In the data rows, 50 means zero.
Here are some points:
41,66,69,68,18,68,45,36,62,46,49,43,53,41,53,63,38,43,27,48,58,27,38,99
34,61,44,10,21,39,54,71,40,66,56,53,59,66,51,65,59,66,29,54,75,24,53,28
27,51,43,25,49,38,47,76,31,55,50,56,58,70,45,72,37,56,49,45,67,53,57,28
52,55,53,48,78,58,46,49,70,25,40,40,61,46,34,42,55,42,70,63,26,51,46,46
70,59,57,58,48,66,54,46,59,43,46,46,72,47,52,55,53,39,49,59,39,42,41,24
48,23,37,76,64,41,64,40,36,53,60,43,44,60,59,30,49,52,51,30,58,60,41,40
7,26,58,26,34,38,39,88,30,48,41,41,47,82,32,83,13,50,40,30,74,73,46,72
80,69,23,52,47,26,66,36,40,55,58,53,50,40,64,14,98,48,40,40,48,39,65,7
52,46,45,58,67,55,58,49,48,45,49,44,56,56,47,46,49,53,52,54,53,46,47,44
48,59,56,47,83,59,45,53,73,20,38,43,61,46,32,47,56,43,71,63,24,55,47,47
43,56,62,45,50,52,37,56,47,12,46,35,47,42,34,64,46,29,37,22,47,60,33,99
41,60,39,35,39,38,55,50,31,59,65,54,52,51,66,35,57,49,48,41,49,40,53,46
38,44,42,56,66,60,43,54,60,58,48,61,57,53,53,55,33,49,76,78,50,49,54,28
74,66,59,68,36,47,40,32,50,43,46,53,38,22,62,41,57,21,48,39,37,61,56,81
40,49,49,25,39,43,44,75,38,45,48,46,44,54,38,72,47,52,32,38,67,57,52,60
66,0,54,77,70,86,74,51,64,6,19,0,54,51,20,15,49,38,32,36,15,49,15,74
50,42,41,73,58,50,57,40,21,68,64,65,42,57,70,57,25,46,53,53,76,56,53,51
53,59,52,51,73,58,46,45,67,30,40,43,60,44,37,44,59,43,65,58,29,49,49,47
67,71,56,66,40,49,46,39,55,60,45,65,43,47,48,70,58,54,39,61,69,44,64,55
91,69,50,82,54,52,55,24,55,57,48,59,52,40,63,42,68,56,45,55,50,45,53,38
48,44,44,39,49,48,49,61,49,50,53,49,54,50,50,49,53,53,49,51,49,49,49,44
35,58,45,52,62,41,35,53,46,50,52,69,45,55,49,66,35,51,66,56,69,60,52,56
67,62,44,37,42,49,48,63,55,47,40,54,64,42,51,47,67,39,51,60,31,47,58,14
70,75,57,81,41,48,51,15,66,76,54,73,45,44,64,45,66,66,54,69,55,35,70,39
71,68,55,70,48,63,57,21,68,39,57,39,54,26,56,27,75,38,43,47,35,29,45,67
77,64,48,65,51,43,60,40,41,63,50,57,45,49,55,49,60,57,41,54,64,48,61,43
51,44,40,62,67,46,55,50,41,57,48,56,53,62,53,55,40,60,62,55,64,57,53,32
31,59,44,36,45,32,52,53,18,60,56,64,41,62,57,59,37,68,47,32,62,58,58,55
58,49,45,63,71,59,59,46,49,40,46,44,58,60,44,45,49,54,52,55,50,43,42,48
39,70,37,33,37,35,56,48,28,58,67,57,53,50,69,32,61,46,46,42,48,37,53,48
82,91,59,99,33,46,55,0,77,94,57,83,44,45,74,42,80,73,49,76,64,22,75,30
21,21,29,0,13,39,40,96,11,68,65,54,41,43,74,52,32,27,42,43,54,63,53,40
27,40,38,0,54,43,40,99,49,36,32,37,57,71,17,80,49,64,38,64,69,49,52,45
33,16,46,52,68,49,58,53,43,41,55,36,53,63,47,33,34,51,58,37,47,61,33,50
57,55,58,54,49,56,49,48,59,36,48,44,50,45,43,58,54,50,41,44,53,47,42,68
54,60,63,12,12,30,41,78,44,61,31,55,32,54,35,78,64,66,27,42,53,65,71,44
16,47,39,22,53,41,47,84,27,48,55,52,63,74,45,73,28,51,53,43,68,55,49,30
66,50,53,38,57,53,29,68,80,37,25,55,46,37,32,69,62,48,53,68,44,64,57,42
64,42,46,46,47,73,52,61,83,44,40,31,73,41,46,47,64,50,43,79,37,26,43,42
40,44,43,78,43,54,67,36,13,91,60,74,62,79,82,63,4,62,65,58,67,51,51,0
47,59,46,53,37,35,52,41,44,82,49,74,49,63,60,49,50,73,61,59,52,52,69,9
23,41,46,40,50,56,35,69,32,49,59,57,49,48,56,72,16,28,61,56,58,63,45,63
34,71,34,27,33,31,57,46,19,62,77,60,55,52,77,26,53,48,48,39,48,36,54,38
50,68,50,46,47,35,39,57,42,59,43,70,45,53,47,76,46,51,57,53,64,65,69,34
21,61,47,32,31,24,29,68,60,45,49,56,28,55,29,65,69,57,34,39,78,53,65,88
36,50,54,48,57,49,48,55,34,40,48,50,53,60,47,66,26,43,51,39,60,58,42,62
35,42,60,45,44,52,45,45,61,69,55,61,43,43,54,48,46,54,67,53,34,56,54,42
26,49,57,52,57,49,49,54,23,40,48,55,54,68,49,79,9,44,53,35,70,63,40,63
46,56,51,38,37,37,44,57,34,74,53,70,49,56,62,71,34,59,53,46,56,63,61,20
35,39,46,60,66,44,43,47,51,40,51,47,41,52,47,37,48,39,66,43,44,62,47,61
79,62,57,63,51,60,58,38,75,46,40,43,56,44,40,42,72,57,42,65,40,35,52,49
76,36,49,99,84,57,64,23,63,49,34,41,50,65,37,41,48,65,60,63,57,56,49,39
51,28,62,92,39,53,64,26,46,61,57,39,37,55,57,43,42,55,31,25,69,49,36,79
72,51,56,78,62,60,64,31,52,47,44,42,52,51,50,39,50,50,48,52,39,48,48,54
68,60,48,58,49,45,57,44,46,58,49,53,46,49,53,47,58,55,44,53,56,47,57,46
24,61,48,29,25,23,27,72,55,49,48,56,31,57,32,64,69,57,42,45,78,52,68,71
64,44,43,40,48,65,50,64,71,46,43,37,69,43,46,45,63,51,45,74,42,32,50,36
68,67,54,68,51,58,54,23,60,42,58,49,52,32,58,33,68,40,47,50,40,34,46,65
39,44,46,14,51,48,42,88,56,42,36,43,54,61,26,73,51,61,45,64,63,50,52,45
78,65,23,55,45,26,63,39,38,62,59,60,49,43,67,14,95,53,43,47,51,41,67,4
45,27,43,68,61,42,55,43,42,55,59,47,44,60,54,39,47,53,54,34,58,61,44,45
41,57,56,45,51,44,41,44,63,51,51,55,37,39,44,46,57,51,61,50,40,55,59,63
50,50,47,39,56,44,51,46,42,50,58,53,47,43,58,35,55,52,57,39,33,53,48,41
13,23,41,29,46,50,51,74,28,68,62,51,58,78,61,66,11,63,56,49,69,50,40,42
52,54,56,56,89,63,44,46,77,17,36,40,65,44,33,39,56,39,79,64,16,56,43,46
42,64,41,39,38,39,59,43,28,61,68,57,53,49,70,32,56,50,45,40,47,38,51,47
20,66,65,50,46,50,26,46,37,44,64,67,34,32,61,87,16,21,58,45,64,56,50,99
84,49,69,53,8,61,62,45,48,77,42,54,58,47,66,61,54,52,24,51,37,45,57,17
96,69,30,68,79,55,67,34,51,44,47,51,61,45,55,35,74,59,45,67,60,33,55,41
59,34,60,38,50,39,41,64,78,50,25,54,35,50,18,57,77,64,58,51,26,79,68,25
74,60,64,69,40,59,49,35,53,52,48,57,46,38,57,61,51,46,40,51,50,50,52,59
99,71,65,80,51,72,66,22,99,43,28,35,60,39,32,36,87,65,36,76,33,22,52,54
64,44,51,83,68,52,59,35,58,52,41,49,48,58,46,44,49,58,58,56,52,56,50,47
29,37,40,56,67,43,46,50,47,43,54,47,43,52,51,31,45,35,72,41,47,62,47,54
21,48,58,39,42,55,44,45,39,39,66,42,46,39,60,38,32,32,54,30,33,48,34,96
54,45,29,23,52,52,73,71,30,31,52,25,66,59,44,29,71,47,26,40,47,27,40,40
34,49,62,26,18,54,41,40,82,78,73,57,49,19,69,28,59,37,71,63,12,36,55,47
86,64,65,77,54,68,58,29,87,43,35,38,54,43,37,40,75,61,42,69,36,30,50,61
40,41,40,48,63,56,51,53,37,44,59,48,56,52,58,49,33,47,52,49,60,48,42,55
92,72,35,70,80,49,65,30,48,47,48,53,56,44,54,36,70,62,48,65,58,36,58,46
58,69,71,89,53,39,44,20,37,66,49,74,17,52,50,73,39,46,48,35,70,77,72,79
99,74,50,90,58,53,61,15,56,53,49,57,53,39,63,37,77,54,41,57,48,42,55,36
39,40,42,51,63,59,46,57,60,53,49,52,58,52,49,53,38,49,70,75,51,49,52,36
44,51,44,30,55,40,54,49,36,55,59,56,45,44,62,35,52,54,61,37,28,56,51,31
61,45,39,69,81,59,65,44,45,41,52,40,62,60,49,42,47,53,58,57,52,40,41,48
30,13,58,70,48,66,51,51,60,62,44,45,68,71,52,51,21,57,66,46,33,62,30,16
70,63,57,64,37,47,40,36,51,47,50,55,41,28,64,48,53,26,48,40,43,61,57,75
65,64,54,66,48,58,56,27,62,44,57,43,53,33,56,32,68,42,44,46,40,33,46,64
49,58,42,24,48,46,42,66,56,40,49,49,59,41,47,53,60,36,48,59,50,43,52,39
82,53,56,99,39,54,78,17,44,63,45,38,48,58,58,32,57,61,29,42,54,37,55,62
38,55,48,40,42,38,41,60,52,49,49,54,41,53,42,57,57,51,47,46,60,54,58,60
46,45,45,23,63,51,43,74,66,21,34,34,48,46,24,49,67,46,48,58,42,51,47,67
31,42,60,37,45,50,40,48,64,61,50,61,43,40,51,51,47,54,66,54,34,57,55,41
42,48,50,23,16,44,42,78,52,75,47,58,61,62,56,78,42,67,37,56,63,43,58,19
16,45,58,44,62,49,49,66,22,35,46,50,52,68,42,85,3,39,57,32,70,66,35,67
50,60,42,29,49,48,42,64,52,38,48,49,59,42,49,52,60,36,51,55,47,44,50,41
69,42,55,88,73,52,62,29,60,50,36,45,49,60,40,44,50,62,54,55,51,56,49,46
54,58,52,81,61,41,62,17,30,50,56,46,24,49,57,28,47,53,49,26,50,58,58,86
45,49,50,39,53,47,55,47,41,49,56,50,51,45,55,39,52,50,54,39,37,52,46,43
58,32,69,43,49,44,39,62,97,48,17,48,35,49,10,61,81,65,60,54,14,82,64,30
27,54,41,39,45,32,49,59,15,65,60,64,41,66,60,60,34,64,47,31,67,59,56,46
75,75,77,99,39,39,54,0,55,86,64,80,15,26,78,23,58,60,64,37,30,61,73,66
40,66,59,36,43,31,43,46,60,48,52,55,33,49,40,50,64,66,44,33,57,53,52,79
56,51,51,58,51,55,50,45,45,53,53,51,49,48,58,52,41,51,46,51,57,46,48,58
92,50,61,99,74,67,72,14,52,44,42,39,53,50,51,34,52,48,51,52,31,49,48,56
80,65,55,69,33,45,37,31,49,41,48,56,38,21,67,43,55,23,46,35,39,62,56,82
80,75,38,85,67,35,60,23,68,90,49,89,53,56,63,46,65,76,77,90,53,42,82,0
49,45,43,16,67,53,41,82,76,15,29,29,48,42,17,49,75,47,47,64,38,51,49,70
62,72,65,87,40,36,50,0,48,80,64,77,19,29,78,28,55,57,64,41,38,60,71,60
40,46,56,45,44,50,45,46,58,61,53,59,45,44,52,50,47,54,62,51,42,55,53,42
48,37,46,53,49,61,59,61,47,40,48,31,55,62,40,49,47,53,36,46,55,42,39,65
50,58,49,34,50,32,45,44,43,61,59,67,32,43,55,51,60,68,45,37,63,58,56,55
0,25,36,0,84,31,21,99,53,17,36,46,43,71,14,68,33,49,78,49,54,80,45,61
46,55,69,67,35,46,33,54,74,57,24,60,39,64,27,91,42,65,46,60,72,64,61,61
68,48,62,53,26,59,57,47,47,61,44,47,56,46,59,53,49,49,35,47,40,49,49,35
52,45,31,25,50,50,67,71,32,35,53,28,65,57,46,33,66,46,32,44,48,31,40,40
35,57,56,43,9,66,23,50,84,66,68,65,60,33,71,58,50,47,45,67,62,32,37,48
72,40,43,37,44,70,53,68,80,48,41,31,72,40,45,38,66,53,42,84,35,25,49,30
35,39,42,56,64,43,46,49,48,41,55,47,44,53,50,37,47,37,65,41,48,60,45,61
85,52,43,70,68,67,70,29,46,37,56,37,60,39,63,18,65,43,40,54,40,32,39,56
Here are 16 more points, each followed by its number:
52,57,53,29,49,50,47,70,57,29,38,40,50,53,26,57,71,55,33,43,46,47,45,58 0
34,45,53,38,56,51,39,62,61,43,46,49,53,55,37,62,44,54,55,51,55,56,44,56 1
59,68,79,0,0,18,36,93,48,71,13,60,21,60,21,99,75,79,16,39,55,70,85,41 2
45,30,59,93,64,66,63,19,42,47,65,42,54,55,63,36,28,43,54,34,52,48,27,68 3
65,28,41,27,46,57,68,70,20,35,57,33,67,51,54,41,58,36,32,28,33,57,33,21 4
35,42,58,47,43,55,45,40,65,66,54,58,44,39,54,41,45,55,68,50,32,58,54,39 5
51,41,39,11,72,54,41,85,80,0,24,20,54,41,7,41,81,42,45,67,29,49,46,77 6
10,25,65,15,3,50,49,83,43,69,51,46,53,81,44,87,24,71,18,27,67,49,33,43 7
60,37,45,62,81,56,38,36,80,27,43,45,41,27,43,20,74,38,72,57,22,61,47,63 8
37,47,40,36,65,48,40,68,58,44,49,55,56,55,40,60,46,48,62,69,66,47,51,43 9
36,47,19,23,73,50,47,71,39,44,71,57,65,49,60,40,50,42,66,76,61,38,46,26 10
56,67,57,50,43,50,42,36,63,59,60,64,45,36,57,53,59,56,54,60,44,43,58,55 11
41,59,43,41,57,33,41,61,49,53,37,67,40,63,35,69,52,64,60,58,66,67,65,33 12
54,60,55,50,72,60,47,47,68,28,39,41,59,46,34,48,57,41,63,59,29,52,46,53 13
54,58,59,17,18,34,46,70,47,59,35,53,39,53,37,67,63,60,30,42,50,57,65,44 14
31,34,33,50,73,65,41,62,65,65,48,62,61,54,49,57,27,48,87,99,53,49,57,13 15
Which of these numbered points is nearest to each point below by angle, seen from the average point of the first points? Its number follows each.
18,30,68,21,4,52,52,79,43,70,50,48,53,78,47,84,31,74,20,34,68,45,40,43 > 7
56,63,54,48,80,60,43,48,72,20,38,43,61,41,31,45,61,40,69,63,24,50,47,54 > 13
23,35,60,29,17,50,50,72,40,67,53,50,53,70,50,75,34,66,28,38,63,50,42,46 > 7
57,42,60,41,49,41,42,59,73,50,31,51,39,51,27,56,69,60,55,49,28,73,61,31 > 2
42,51,51,52,47,41,38,52,45,64,48,63,36,50,54,60,35,55,59,53,61,63,65,52 > 12
46,43,39,0,72,52,35,99,86,0,16,17,54,41,0,47,87,45,47,69,31,49,42,78 > 6
0,25,69,0,0,46,44,99,36,75,49,49,58,90,39,99,16,81,11,28,78,51,36,45 > 7
39,42,39,51,66,59,45,58,64,59,47,59,60,49,49,54,38,47,77,84,48,48,55,22 > 15
47,48,53,65,60,48,50,39,43,48,53,52,43,53,53,51,39,51,51,42,59,54,47,64 > 3
58,62,63,0,2,27,44,80,43,64,28,53,35,54,32,79,69,68,19,37,51,61,72,42 > 14
34,44,39,37,69,45,38,71,66,44,43,51,54,56,35,61,48,48,66,72,63,50,52,42 > 9
36,50,47,44,50,31,27,59,34,51,53,70,30,47,50,72,39,39,58,38,68,82,59,60 > 12
53,57,50,31,50,48,50,63,51,33,40,41,50,50,32,54,67,49,37,44,47,47,49,53 > 0
42,45,39,37,63,48,41,67,61,45,47,52,55,53,41,57,51,48,62,69,61,48,52,39 > 9
53,56,49,33,49,49,53,60,51,36,42,43,49,51,34,50,69,54,37,44,46,48,48,53 > 0
53,44,41,13,68,53,41,85,78,10,26,27,51,43,12,43,79,47,49,65,34,49,47,73 > 6
35,41,65,42,42,54,43,43,68,66,53,60,39,40,51,49,50,59,66,53,33,56,56,36 > 5
56,36,47,37,48,52,60,64,34,41,52,38,59,54,49,45,57,43,36,35,38,55,37,34 > 4
42,42,39,55,71,63,45,55,65,56,46,56,59,49,50,54,35,48,77,87,48,51,52,23 > 15
34,44,18,24,76,53,49,73,37,44,69,51,63,48,58,38,49,40,68,68,57,41,45,29 > 10
31,39,15,15,78,50,46,76,38,44,71,55,63,48,59,38,48,41,70,69,61,43,47,24 > 10
39,54,47,33,36,33,40,65,33,76,51,74,46,58,61,73,32,58,57,49,61,67,65,17 > 12
78,48,47,73,59,51,73,24,51,41,48,31,46,40,52,7,79,47,45,42,21,41,51,63 > 8
29,45,13,18,81,55,42,76,35,45,75,58,68,46,63,42,45,39,72,79,66,37,48,22 > 10
55,60,57,53,48,54,46,49,59,41,45,46,53,51,43,62,53,54,40,44,57,44,43,66 > 0
35,43,59,47,48,37,39,64,81,58,19,55,35,66,19,66,59,77,59,64,50,62,65,37 > 12
74,50,56,89,43,57,72,25,46,57,47,38,47,56,54,36,53,57,34,43,50,41,47,61 > 3
31,44,53,40,57,50,39,63,61,42,46,49,52,56,36,63,40,55,56,50,57,57,43,60 > 1
60,36,43,28,50,52,60,67,30,35,54,35,62,51,49,45,61,40,34,33,38,53,36,32 > 4
60,32,44,30,46,55,64,68,32,40,55,35,60,51,50,44,62,40,33,32,38,53,36,32 > 4
23,39,58,35,61,53,34,67,71,33,45,46,50,60,24,67,40,57,63,48,61,62,37,65 > 1
69,59,46,56,49,45,57,47,44,55,47,53,44,50,50,53,58,56,42,55,58,48,61,47 > 2
59,36,45,36,48,53,60,61,36,39,53,37,58,53,49,43,58,41,36,36,40,52,40,35 > 4
50,43,43,4,72,57,36,95,81,0,18,16,54,42,1,49,78,41,44,66,32,49,41,82 > 6
37,41,56,39,32,52,49,61,48,58,50,50,49,62,47,65,40,59,38,42,57,49,44,50 > 7
27,39,59,39,42,49,41,42,65,74,58,67,40,36,57,46,46,57,73,55,33,58,57,30 > 5
21,28,39,61,81,39,38,48,54,31,52,42,42,51,41,30,46,25,79,37,46,71,40,62 > 8
28,37,47,41,48,50,51,62,36,61,58,52,54,65,58,59,26,58,53,47,61,52,44,45 > 7
54,58,52,47,76,58,46,50,64,23,40,44,62,46,33,45,58,40,65,60,27,52,47,48 > 13
66,51,49,60,69,52,49,42,63,32,39,43,45,42,36,39,72,44,53,51,36,55,50,57 > 8
45,74,67,42,37,50,41,33,65,52,59,60,48,37,54,50,58,50,53,44,40,44,49,68 > 11
68,60,42,50,71,47,56,40,33,33,53,50,46,38,56,36,57,39,48,43,44,54,49,66 > 8
16,25,47,39,45,50,54,67,29,71,63,53,59,75,62,64,10,65,56,49,65,51,40,43 > 7
46,47,54,79,61,50,51,26,38,50,56,51,44,56,62,46,27,51,54,36,61,55,42,77 > 3
55,55,57,55,51,51,48,48,59,42,47,47,50,51,44,58,55,52,41,45,56,47,43,65 > 0
76,87,57,93,29,45,52,6,71,96,57,85,44,47,69,49,71,74,51,77,66,27,74,27 > 11
21,39,56,37,64,52,32,67,66,38,47,52,52,60,29,74,34,58,62,49,66,64,40,65 > 1
37,42,52,49,52,35,43,55,78,54,18,50,38,70,24,55,61,78,61,59,45,57,64,40 > 12
50,32,53,27,20,52,34,94,89,61,12,46,60,66,22,71,58,66,44,76,39,59,57,11 > 2
54,56,59,23,25,37,44,68,49,57,35,51,39,52,38,65,62,60,35,44,49,58,63,46 > 14
27,60,74,13,16,43,37,77,49,55,35,55,44,58,31,92,35,53,39,44,45,64,60,57 > 2
54,56,60,55,48,54,49,46,58,39,46,46,49,48,41,58,52,49,40,43,53,49,44,69 > 0
53,60,50,44,74,57,47,50,62,29,43,45,61,43,38,46,54,41,65,57,33,52,46,47 > 13
53,57,58,48,76,58,48,47,72,23,36,36,63,45,30,45,58,42,68,61,18,48,44,47 > 13
24,39,57,39,43,50,36,46,67,69,58,63,40,38,54,46,41,56,74,53,30,62,59,40 > 5
70,43,52,68,50,56,53,45,56,46,39,44,44,48,46,48,57,47,43,49,47,57,51,53 > 8
35,33,65,61,0,44,61,44,27,99,53,59,30,71,70,65,19,76,27,44,71,49,67,54 > 7
47,46,38,52,46,30,56,48,43,63,57,53,40,56,52,38,63,57,53,43,60,52,64,33 > 12
48,28,50,27,26,53,38,89,82,59,18,45,60,61,31,63,56,65,50,75,37,57,58,11 > 2
35,55,48,40,44,37,54,54,23,60,59,60,46,64,58,59,35,63,47,33,60,55,49,52 > 7
36,53,58,65,63,56,36,42,67,60,48,69,52,51,52,68,25,54,78,71,54,58,55,42 > 15
32,38,60,41,47,52,43,45,66,65,53,58,41,40,53,48,45,55,69,52,35,57,52,43 > 5
28,40,16,24,78,54,47,72,38,45,72,56,64,47,60,41,45,41,74,77,62,41,47,27 > 10
49,54,51,46,79,58,49,48,67,21,40,39,64,44,34,43,56,41,70,57,21,54,44,48 > 13
83,46,51,69,71,62,64,35,55,37,42,40,55,40,48,30,65,44,55,53,18,53,49,46 > 8
24,42,2,14,87,51,46,80,32,43,79,60,67,45,64,36,45,36,80,80,60,38,47,19 > 10
54,56,61,55,51,57,48,44,61,42,44,44,51,47,40,60,54,55,40,43,51,48,44,64 > 0
51,57,54,51,76,58,47,46,67,29,41,45,56,44,36,43,52,41,69,57,29,53,48,50 > 13
12,36,56,32,63,56,30,74,69,37,46,47,52,63,23,75,31,60,63,49,65,60,36,64 > 1
55,54,52,67,41,54,65,31,28,49,69,41,55,47,69,37,40,32,37,27,56,38,36,64 > 3
17,53,66,30,41,48,38,69,55,40,41,46,44,64,24,80,36,61,45,39,60,53,46,82 > 1
27,55,66,79,74,59,27,34,76,60,44,77,46,52,48,79,7,54,96,78,60,63,56,47 > 15
76,61,38,56,80,47,60,33,26,28,57,48,47,36,57,30,60,33,52,41,39,52,49,66 > 8
30,34,60,29,70,62,36,85,75,20,19,33,51,61,7,77,41,50,57,65,45,63,40,69 > 1
25,62,82,4,8,44,30,82,52,56,28,54,42,59,26,99,35,51,35,42,44,66,62,59 > 2
51,59,56,48,45,50,45,44,57,57,53,59,46,43,53,55,53,54,51,56,49,48,55,55 > 11
16,69,91,0,0,39,28,99,53,57,23,56,39,63,16,99,30,52,32,38,44,73,68,61 > 2
46,43,47,2,71,51,32,95,88,0,19,22,46,43,0,52,82,44,48,69,32,50,48,85 > 6
51,62,53,47,79,61,45,50,71,25,40,42,63,44,35,45,55,39,71,63,23,52,46,46 > 13
30,54,58,68,71,55,33,41,66,56,49,73,47,52,50,71,19,52,87,73,57,62,54,41 > 15
33,34,31,64,91,49,52,56,47,56,50,57,54,66,48,46,33,60,82,76,60,58,54,29 > 15
70,73,56,73,50,64,60,18,63,37,62,41,54,26,58,20,75,36,44,43,32,30,43,70 > 8
53,56,50,48,66,54,49,52,60,35,44,47,56,47,41,47,56,45,60,55,36,51,50,47 > 13
60,59,53,71,37,57,63,26,25,49,70,42,57,41,74,39,39,29,34,24,57,38,36,66 > 3
39,43,56,42,44,50,45,46,63,63,53,58,43,42,53,46,49,57,64,53,38,55,55,41 > 5
55,58,63,57,49,56,45,47,64,40,44,47,50,50,38,64,53,53,41,43,53,48,43,70 > 0
36,45,42,45,70,48,39,63,62,43,48,56,54,53,41,63,43,48,64,70,65,50,52,48 > 9
11,25,40,32,45,47,52,75,23,70,64,53,56,76,62,65,9,62,54,46,70,52,42,44 > 7
37,45,25,29,69,51,48,69,42,46,65,55,60,48,57,45,49,43,64,67,59,43,48,31 > 10
39,55,48,44,44,40,44,56,52,48,50,53,41,51,41,55,59,53,45,46,59,52,55,63 > 2
28,56,59,76,74,56,30,35,70,60,48,77,49,53,53,73,12,53,92,74,59,62,53,45 > 15
35,45,39,36,69,46,36,69,60,43,47,53,56,55,39,65,42,48,65,69,65,52,50,43 > 9
45,50,51,32,43,48,46,67,44,41,46,43,48,52,39,64,51,48,34,41,57,53,51,61 > 0
63,56,73,87,54,57,53,19,59,32,47,40,55,53,43,52,43,44,41,19,46,54,26,82 > 3
37,50,53,17,38,46,41,80,37,35,45,40,45,52,30,76,48,48,27,33,64,58,49,72 > 0
37,64,38,31,42,38,55,50,27,60,67,56,53,49,70,34,56,46,51,43,49,39,54,44 > 10
39,48,56,54,48,42,45,56,82,56,19,52,37,64,25,58,60,75,61,66,47,58,64,42 > 12
0,23,33,0,86,21,18,99,44,15,35,50,39,79,1,78,28,59,86,48,58,88,46,59 > 1
59,58,51,84,34,57,75,12,3,49,88,34,58,44,91,24,29,22,19,1,67,25,26,79 > 3
53,43,45,20,66,64,42,73,52,21,46,34,54,32,39,42,62,30,51,59,32,53,42,62 > 6
36,41,41,50,54,49,55,54,38,55,62,51,56,61,60,47,37,54,53,47,59,48,43,37 > 10
39,34,21,12,54,53,58,88,4,52,70,41,61,61,63,60,29,51,30,57,90,36,46,45 > 10
37,49,56,65,64,56,38,42,62,56,47,65,50,53,50,65,26,50,75,65,56,58,51,45 > 15
43,41,40,54,69,48,49,53,48,52,50,53,51,58,47,49,42,55,66,60,52,57,54,39 > 15
69,52,49,57,67,55,54,44,62,26,38,38,46,41,33,32,75,44,48,50,35,55,50,59 > 8
50,58,53,48,73,57,44,53,65,30,42,46,58,47,37,48,53,43,65,59,32,53,47,49 > 13
3,37,25,14,91,20,43,60,36,29,71,53,36,49,40,17,63,43,86,33,37,64,51,54 > 10
43,39,17,36,46,49,71,52,33,61,84,35,72,57,77,6,59,50,44,54,54,10,39,26 > 10
51,58,59,64,51,45,47,40,46,54,47,60,38,54,47,64,46,51,51,44,58,62,59,60 > 12
69,64,96,99,60,69,41,10,90,38,27,56,30,37,27,77,41,46,58,50,41,65,50,93 > 13
53,55,61,18,21,36,45,72,48,56,34,51,38,54,37,67,62,60,32,39,50,60,66,49 > 14
37,50,52,16,38,44,42,84,38,37,46,40,42,49,30,77,52,47,26,35,66,56,48,73 > 0
38,97,85,28,23,50,31,20,75,53,68,70,48,24,59,52,59,49,54,41,29,39,51,81 > 11
32,32,25,21,83,39,26,87,54,45,42,67,36,55,32,64,51,55,76,81,64,72,67,32 > 9
66,50,56,89,58,59,53,37,70,68,36,54,48,57,45,58,44,64,60,76,56,48,62,38 > 15
43,54,51,39,35,37,46,59,34,74,51,70,44,57,58,74,33,57,54,49,59,65,63,24 > 12
45,38,34,39,61,49,59,65,35,47,54,42,56,63,49,44,47,56,46,51,61,46,46,44 > 10
27,40,58,36,41,49,42,47,66,67,56,63,41,40,54,46,47,60,70,52,33,61,54,39 > 5
41,34,43,42,54,58,38,77,76,42,36,41,58,61,30,65,52,54,50,73,68,47,46,42 > 9
44,54,61,51,50,51,43,51,47,26,46,42,45,44,40,60,47,36,42,32,49,60,40,90 > 0
43,45,38,34,66,43,39,68,50,48,45,56,43,52,42,54,52,51,61,63,57,62,60,40 > 9
41,37,30,30,79,38,34,78,57,48,42,63,41,50,34,58,53,53,74,75,57,71,69,25 > 9
61,51,53,72,56,55,51,40,60,60,43,55,50,56,48,54,45,58,56,66,56,47,57,46 > 15
10,36,40,14,66,38,35,82,50,35,44,48,47,63,30,61,39,52,66,50,53,66,48,51 > 1
0,31,39,0,80,28,24,99,51,25,32,52,38,75,6,78,29,55,83,52,55,82,48,53 > 1
53,68,59,41,42,48,44,43,60,61,56,62,43,39,52,56,62,57,50,59,47,47,59,55 > 11
0,13,44,35,48,52,54,74,17,75,68,50,60,85,64,69,0,68,57,41,71,55,33,44 > 7
37,35,34,64,92,49,54,52,48,47,50,52,53,66,47,46,34,56,80,67,55,58,54,39 > 15
44,59,64,47,50,49,39,56,45,19,45,41,45,44,40,64,44,34,40,26,50,61,39,99 > 0
82,63,60,67,50,62,53,33,82,45,36,42,53,44,36,45,71,63,42,65,42,35,53,54 > 13
51,64,62,38,39,52,42,39,69,64,63,66,45,34,55,56,60,62,52,66,48,40,58,54 > 11
47,45,50,42,52,47,54,45,48,55,54,52,47,45,54,39,51,52,59,42,32,52,49,40 > 5
43,44,45,72,48,54,63,40,20,84,62,70,63,70,74,60,15,60,60,57,68,49,50,8 > 15
54,59,62,5,6,25,44,81,45,63,26,57,30,54,31,76,67,68,22,37,57,67,74,43 > 14
